Each path below is one point turned by a fixed rotation once a step. After each direction that follows a path, write how fast that rotation turns it, in degrees a step (0 if it stays still).
Each turn is a multiple of 5 degrees from 10 to 175, or 0.
Each row of a path follows its step; steps can be skipped.
Path 1:
step 0: [-2.98, -0.29, 2.59, 0.82, -0.43, 0.79, -2.50, 1.28, -0.14, 1.78, -0.38, -1.79, -1.73, 0.26, 2.15, 0.31, -2.42, 2.05, -0.09, -1.75, 0.69, -0.53, -1.66, -0.37, -0.23, 1.84, 1.93, 1.71, -3.62, -0.79, 1.86, 0.48, -2.57]
step 1: [-1.02, -2.27, 1.54, -2.72, 1.36, -0.18, -3.62, -0.94, -0.68, -1.67, -0.68, -0.79, 0.46, -1.13, 2.02, -0.97, -1.98, 0.77, 0.44, 2.23, 1.48, 0.09, -0.68, 1.96, -0.77, -0.06, -3.05, 0.80, 2.76, -1.03, -3.16, -1.15, -0.86]
step 2: [-1.12, -0.22, -1.55, -0.97, -0.71, 0.36, 1.09, -4.49, 1.21, -0.05, -0.05, -1.59, -2.59, 0.20, 2.39, 0.70, -2.31, 2.70, 1.41, -0.52, -1.74, 2.21, 2.32, 0.47, 2.31, -1.36, 1.75, -0.37, -1.38, -0.90, -1.79, 1.54, 0.77]
step 3: [0.86, 1.77, 2.50, 0.36, 1.00, -2.53, -2.83, 0.42, 1.33, 0.20, -2.96, -1.51, -1.54, -1.93, 1.27, 2.71, -0.73, 1.74, 1.71, 1.28, 0.19, -2.46, -1.19, -1.23, 1.03, 0.74, -0.87, 1.84, -2.84, 1.46, 0.97, 0.73, -1.10]
step 4: [-2.08, -1.71, 2.79, -0.48, -0.42, -1.01, -0.01, -1.41, -1.65, 0.88, 0.53, 0.45, 1.62, -0.12, 2.11, 0.40, -2.58, 2.69, 1.28, 0.47, 2.81, 1.41, -1.62, 2.11, -1.40, -1.55, -0.77, -0.67, 0.63, -3.96, 1.02, -0.61, -2.46]
step 5: [2.51, -1.02, 1.38, -0.41, 0.47, 0.51, -2.63, -3.28, 1.54, -0.62, -1.04, -2.39, -2.88, -0.90, 0.90, -0.80, -1.84, -0.53, 0.65, -2.08, -1.25, 0.81, -0.30, 0.95, -1.45, -2.28, 0.92, -0.27, -0.13, -0.95, -4.22, 0.07, 2.18]
step 6: [-0.44, 1.61, 0.29, -3.01, -0.47, 1.07, -0.25, -0.74, -0.64, 1.90, -0.63, 0.56, -3.00, -1.55, 1.61, 3.42, -2.83, 3.46, 1.25, 1.49, 1.37, -2.06, 1.79, -2.40, 0.36, -0.26, 0.83, 1.08, -0.77, 1.05, 1.04, -0.69, 0.45]
step 7: [-0.24, 3.05, 2.06, 0.38, 0.33, -4.16, -2.70, -1.42, -1.31, 1.33, -0.62, -1.39, 1.29, -2.32, 0.03, 1.35, -0.31, 0.67, -1.03, 1.70, 1.55, 2.09, -1.38, 2.51, 0.99, -1.95, 0.63, -0.28, 0.09, -1.35, -0.78, 0.03, -2.94]
step 8: [1.64, -1.85, 1.44, -0.53, -1.08, -1.31, -0.73, -1.16, 0.99, 2.71, 0.76, 1.72, -2.04, -0.82, 2.59, -1.59, -1.98, 0.72, 2.67, -3.20, -1.29, -0.02, -0.11, -1.23, -1.20, 0.03, 0.24, -0.08, 0.72, -4.30, -1.86, 1.17, -0.82]
step 9: [0.16, 0.61, 1.61, -0.62, 2.15, 2.19, -0.47, -1.01, 0.03, 1.23, -3.85, 0.87, -0.68, -2.34, 0.91, 0.55, -2.94, 1.84, 0.37, -0.95, 0.97, -1.75, 0.43, 1.60, 0.10, -1.02, 2.81, 1.85, 0.15, 3.06, -2.11, -2.78, 0.62]
Directions:
[-0.55, -0.17, 0.44, -0.45, 0.05, 0.24, 1.37, -0.26, -1.01, -0.08, 0.85, 0.13, -0.17, 0.60, 0.61, 0.03, -0.02, -0.03, -0.34, -0.51, 0.33, 0.19, 1.27, -0.48, 0.17, 0.53, 0.83, 0.27, -1.52, -1.27, 0.17, -0.53, -0.51] => 175
[-0.48, 1.24, 0.36, -0.12, 0.37, -0.57, 0.05, 0.10, -0.01, -0.55, -1.18, -0.57, 0.27, 0.87, -0.60, 0.88, -0.67, -0.39, -0.15, 0.13, -0.46, 0.33, 0.50, -1.29, -0.32, -0.05, 0.59, -0.01, 0.80, -0.14, 1.06, 0.95, -0.92] => 100
[0.44, -0.61, -0.77, 0.23, -1.04, 0.08, 0.64, -0.77, -0.63, 0.06, -1.78, 0.39, 0.51, -0.40, 0.20, -0.78, -0.30, 0.71, -1.52, 0.82, 0.14, 0.41, -0.28, -0.24, 0.02, -0.26, 0.12, 0.64, 0.14, -0.33, 0.63, -0.43, 0.09] => 145
[0.95, -0.65, 0.21, -0.74, 0.51, 0.31, 0.22, -0.56, 1.20, -0.29, 0.57, 0.46, -0.11, 0.04, 0.24, -0.71, -0.08, -1.13, -0.06, 0.04, -0.26, 1.10, 0.33, 0.12, 0.80, -1.16, -0.02, 0.65, 0.72, -1.06, 0.23, 1.04, 0.07] => 115
[0.56, 0.53, 0.01, 0.74, -0.25, -1.00, 0.35, 0.38, 0.00, 1.04, 0.65, -0.38, -0.18, -0.44, -0.57, 0.48, 0.46, 0.09, 0.38, 1.02, 0.33, 0.47, -1.09, -0.40, 1.68, 0.10, -0.23, 0.32, -0.96, -0.38, 0.96, 0.25, -0.41] => 95
[-0.60, 0.10, 0.81, -0.33, -0.67, -0.41, 0.22, -1.32, -0.38, -0.42, 0.08, -0.57, -0.32, -0.74, -0.64, -1.24, 1.12, 0.43, 0.11, -0.93, 0.08, 0.92, -0.35, -0.43, 0.27, 0.26, 0.38, -1.32, 0.20, 0.46, 0.07, 0.75, 0.28] => 130
[-0.93, 0.48, -0.81, 0.40, 0.17, 0.48, 0.04, -0.04, 0.96, 0.26, -0.35, -0.26, 0.10, 0.16, 0.24, 0.53, -0.08, -0.44, -0.77, -0.78, 0.34, 1.06, -0.79, 1.47, 0.16, -0.76, 1.44, -0.38, -0.85, 0.50, 0.08, -0.13, -0.49] => 155
Path 2:
step 0: [1.73, 4.02, -2.30, 0.75, -0.37, 0.38, 0.06, 2.82, -0.72, 1.79, -1.40, -1.08, 1.79, 0.59, -0.03, -0.38, 0.08, 0.09, -1.96, -2.18, 0.06, -0.79, 1.02, 2.50, 2.03, -0.98, -0.26, 1.89, 1.12, -2.33, 2.48, -0.72, -1.49]
step 1: [-2.61, 1.74, 1.75, 0.21, 1.64, 0.12, -0.02, 0.52, -0.41, 0.20, -1.28, -3.20, 0.53, -2.31, 2.97, 0.10, -0.54, -0.63, -1.09, -1.41, 2.75, -3.48, 2.20, -0.74, 1.08, -0.15, 2.62, 0.98, 0.56, 0.66, 1.33, -0.28, 0.25]
step 2: [-0.28, 2.72, 0.65, 1.08, 0.36, -0.07, -1.65, 2.48, 2.88, -0.46, -0.02, 1.25, 1.46, 1.69, 0.04, -1.14, -2.54, -0.93, -0.89, 1.32, 0.16, -4.21, 1.05, 0.35, -1.99, -0.64, -1.02, 1.98, 0.17, 0.34, 1.01, -2.71, 2.08]
step 3: [0.48, 4.44, 0.42, -1.37, -2.40, -1.62, -1.69, 1.60, 0.94, -1.15, -0.64, -0.84, 0.81, 1.11, 1.36, -0.34, -0.75, 1.05, 0.90, -2.78, 0.92, 0.59, 0.92, 1.83, 1.72, 2.07, 0.71, -0.41, 1.44, 1.73, 3.29, -0.99, 0.29]
step 4: [-2.19, 1.49, -0.69, 0.21, 1.83, 1.69, -0.14, 1.31, 1.32, -1.86, -4.23, 0.18, 1.45, 0.18, 1.37, 1.75, -1.69, 1.83, -1.75, -1.26, 2.34, 0.55, 1.04, -1.04, 0.83, -1.52, -0.52, 3.06, -1.40, 1.34, 1.55, -0.35, -0.07]
step 5: [0.93, 0.08, -0.92, -2.68, 0.26, -0.92, -0.59, 0.91, 0.89, 0.76, -2.49, -0.22, -0.50, 0.02, 0.49, -4.56, -0.69, -1.15, -0.19, -1.39, 2.18, -1.73, 1.42, -0.31, -2.07, 0.10, 0.70, 2.39, -0.44, 2.06, 1.03, -3.50, 0.41]
step 6: [0.86, 3.13, 1.52, 0.34, -0.61, -0.21, -1.47, -0.35, 2.90, -0.62, -2.80, -2.06, -0.36, 1.56, 0.37, 1.73, 2.60, -1.02, 1.04, -0.26, 1.75, 0.33, 1.64, -0.36, -1.43, 1.90, -2.01, 0.84, 0.18, -1.06, 3.01, -2.10, -0.09]
step 7: [-0.92, 2.95, -1.34, -0.28, -1.45, 0.82, -0.98, 3.45, 1.33, -1.59, -3.48, -1.16, -0.99, -0.16, -2.08, 0.13, 2.15, 2.21, -0.04, 0.61, 1.11, -1.28, 0.57, -1.04, 0.37, -1.19, 2.12, 0.74, 0.05, 2.90, -0.51, -0.27, -1.90]
step 8: [-2.35, 0.49, 0.57, -0.91, -0.50, 1.34, 1.41, 2.30, -1.37, -1.87, -2.19, 1.30, -1.46, 1.80, 0.27, -1.89, 1.24, -0.46, -1.74, -3.23, 0.73, -1.14, 1.96, -0.26, -3.72, 1.43, 0.34, 1.95, 0.71, -1.22, 1.82, -0.68, -0.42]
step 9: [1.65, 1.24, 1.90, 1.77, -0.71, 1.69, -0.45, 0.82, -0.06, 1.32, -0.49, -0.98, -2.13, 2.71, -1.16, 1.72, 1.35, -1.48, 1.01, -1.90, 4.34, -0.92, 1.57, 0.17, -0.15, 0.49, 0.38, 2.24, 0.08, 2.93, -0.17, -1.61, 1.73]
Directions:
[0.23, -0.33, -1.26, -0.82, 0.22, 0.12, 0.42, 0.95, -0.07, -1.08, 0.30, 0.40, 0.61, 0.44, -0.31, -0.80, 0.26, -0.93, 0.16, 0.62, -0.70, -1.20, -1.53, -0.24, 0.08, -0.56, -0.26, 0.58, -0.29, 0.57, 0.20, -0.17, -0.16] => 135
[-0.82, -0.26, -1.14, 1.33, -0.24, 1.01, -0.28, 0.81, -0.38, -0.07, -0.37, 0.01, 0.27, 0.06, 0.44, -0.45, -0.63, 0.11, 0.72, -0.70, -0.11, 1.33, -0.77, -0.18, -0.02, 0.15, 1.24, 0.27, 0.26, -0.64, 0.23, -0.09, -0.89] => 95
[0.63, -0.67, 0.15, 0.77, -0.68, -0.42, -0.03, -0.25, -0.28, 0.28, -0.21, 0.54, -0.69, -0.36, 1.08, -0.29, -0.84, -1.32, 0.98, 0.75, 1.08, -0.66, 0.24, -0.62, -0.96, -0.26, -0.13, 0.75, 0.55, -0.01, 0.29, 0.77, 0.34] => 100
[1.08, -0.04, -0.04, -0.38, 0.67, 0.63, -1.09, 0.36, -0.58, 0.13, 1.11, 0.76, -0.07, 1.07, -0.59, -0.36, -0.22, -0.33, 0.58, 0.09, 0.31, 0.18, 0.93, -1.01, 0.30, 0.79, -0.17, -0.60, 0.10, -0.81, 0.63, -1.10, 0.18] => 115
Path 3:
step 0: [0.64, 1.55, -2.94, 1.19, 0.92, -2.46, -0.41, 1.12, 0.67, -2.91, 0.80, 0.22, 1.22, -0.21, 1.28, -0.58, -2.03, 0.41, 2.67, -1.37, 2.80, -0.76, 2.12, -4.11, -1.69, -0.60, -0.03, 3.27, -0.30, 1.31, 0.31, 0.18, -1.92]
step 1: [-0.05, -1.41, -2.24, -0.22, 1.57, -1.08, -0.93, -0.33, 3.30, -1.58, -1.15, -0.08, -1.61, -2.41, -1.45, -0.91, -1.89, -1.78, 2.29, -2.68, 1.92, 0.60, 1.38, -4.06, -1.65, -1.67, -2.26, -1.51, 0.75, -0.25, -0.92, -0.10, 0.32]
step 2: [-1.29, -0.90, 0.33, -0.78, 1.16, 0.41, -1.87, 1.26, 1.02, 1.76, -0.86, -1.42, -1.18, -2.48, -0.75, -1.56, -0.45, -1.08, -0.38, -4.69, 1.64, 1.09, -0.30, -1.64, -0.16, -0.08, -0.76, -1.94, 1.53, -2.17, 1.14, -4.68, 2.61]
step 3: [-2.19, 0.67, 0.41, -1.35, 2.94, 0.04, 0.43, 0.53, -2.02, -0.08, 1.76, -1.90, 2.14, -0.13, 1.65, -2.23, -1.01, 0.21, -1.63, -3.05, 1.73, -1.89, 0.62, -0.29, 1.06, 0.46, 2.24, 0.99, 1.17, -3.07, 2.51, -3.00, 1.85]
step 4: [-1.75, -1.02, -1.74, -1.42, 4.97, -3.01, 3.20, -1.49, -1.18, -2.69, -0.15, 1.06, 2.18, 0.94, 1.44, -0.68, -0.30, 0.53, -1.17, -0.62, 0.47, -2.44, 1.62, -1.32, 0.69, -1.28, 1.73, -0.17, -0.04, -1.91, -0.33, 0.06, -0.16]
step 5: [-0.39, -0.77, -1.08, -2.68, 3.16, -3.84, 1.48, 0.58, 2.65, -0.84, -3.34, 0.99, -1.71, -0.65, 1.29, 1.66, 1.24, 1.81, -2.27, 0.38, -0.35, 0.04, 0.70, -2.13, -0.67, -0.41, 1.31, -2.59, 0.33, -0.20, -2.24, -1.03, -1.22]
step 6: [0.23, 3.18, 2.09, -2.89, -1.27, -0.90, 0.11, 1.60, 3.62, 0.47, -1.87, -0.72, -1.95, -1.46, -0.33, 1.50, 0.22, 2.35, -4.09, -1.49, 1.67, -0.84, 0.81, -1.99, -0.80, 1.92, 2.05, -0.92, 0.54, -0.31, 0.22, -0.77, -0.08]
step 7: [0.54, 3.44, 1.36, -1.15, -2.16, -0.37, 0.32, -2.88, -0.02, 0.19, 0.64, 1.25, 2.50, -1.36, -1.55, -0.01, -0.48, 1.09, -3.45, -3.19, 2.63, -1.45, 0.96, -2.61, -0.94, 0.13, 2.42, 1.68, 0.21, 0.85, 1.10, 1.01, 1.78]
step 8: [1.39, 1.14, -1.95, 0.98, 1.57, -2.55, -0.94, -4.17, -0.93, 0.62, 1.63, 1.76, 2.20, -0.63, 1.60, -0.10, -1.16, -1.24, -2.12, -1.69, 0.88, 1.03, -0.82, -2.87, -1.91, -2.03, 1.99, 0.34, 0.58, 3.18, -1.66, 0.31, 1.25]
step 9: [0.69, 1.35, -0.82, 3.32, 3.10, -2.04, 0.15, 0.63, 2.49, 0.85, 0.67, -0.23, -2.62, 1.63, 1.53, 0.24, -3.59, -1.76, -1.71, -0.78, 0.25, 1.86, -0.95, -1.60, -2.56, -1.42, 1.29, -0.73, 0.32, 1.99, -1.56, -2.41, 0.19]
Directions:
[-0.62, 1.39, 0.36, 0.10, 0.23, 0.40, 0.41, -1.71, 0.07, 0.75, 0.42, 0.35, -1.16, -0.02, 0.00, 0.89, 0.59, -0.10, -0.15, 0.07, -0.15, 0.48, -0.42, -0.65, 0.00, 0.27, -0.09, 1.06, -0.70, 0.68, -0.14, -0.08, -0.99] => 35
[-0.36, -0.68, 0.18, 0.73, -0.54, -0.59, 0.69, -0.48, -0.67, 0.24, -1.47, 1.65, 0.53, 0.17, -1.33, 0.39, 0.60, 0.32, 0.23, -0.71, -0.22, 0.28, -0.07, 0.04, -0.19, -0.57, -0.40, 0.04, -0.51, -0.23, 0.00, -0.87, 0.58] => 125
[0.67, -0.92, 0.71, -0.13, -1.30, -0.21, 1.45, -0.50, 0.30, 0.76, 0.19, -0.65, 0.46, -0.33, 0.65, 0.08, 0.08, 0.84, -0.04, -0.12, -0.07, -0.66, 0.43, 0.04, -1.11, 0.52, 0.74, 0.00, -0.06, 0.64, -1.24, 0.04, -0.20] => 40
[0.48, -0.79, -0.92, 0.73, 0.24, -0.36, -0.20, -1.08, 0.32, -0.04, 0.11, -0.67, 0.19, -0.82, 0.08, -0.44, 0.96, 0.20, -0.57, -0.14, -0.39, 0.70, 0.69, -0.02, -0.19, -1.51, 0.12, -0.14, -0.65, -0.61, 0.59, 1.27, -0.75] => 100
[-0.37, 0.08, 0.31, 0.20, 0.47, -0.87, -0.28, 0.84, 0.63, -0.24, -0.55, 0.53, -0.60, 1.46, 0.97, 0.12, 0.18, -0.08, 0.91, 0.21, -0.80, -0.51, 0.02, -0.53, -1.61, -0.75, -0.18, 0.40, -0.06, -0.47, -0.45, 0.68, -0.57] => 80
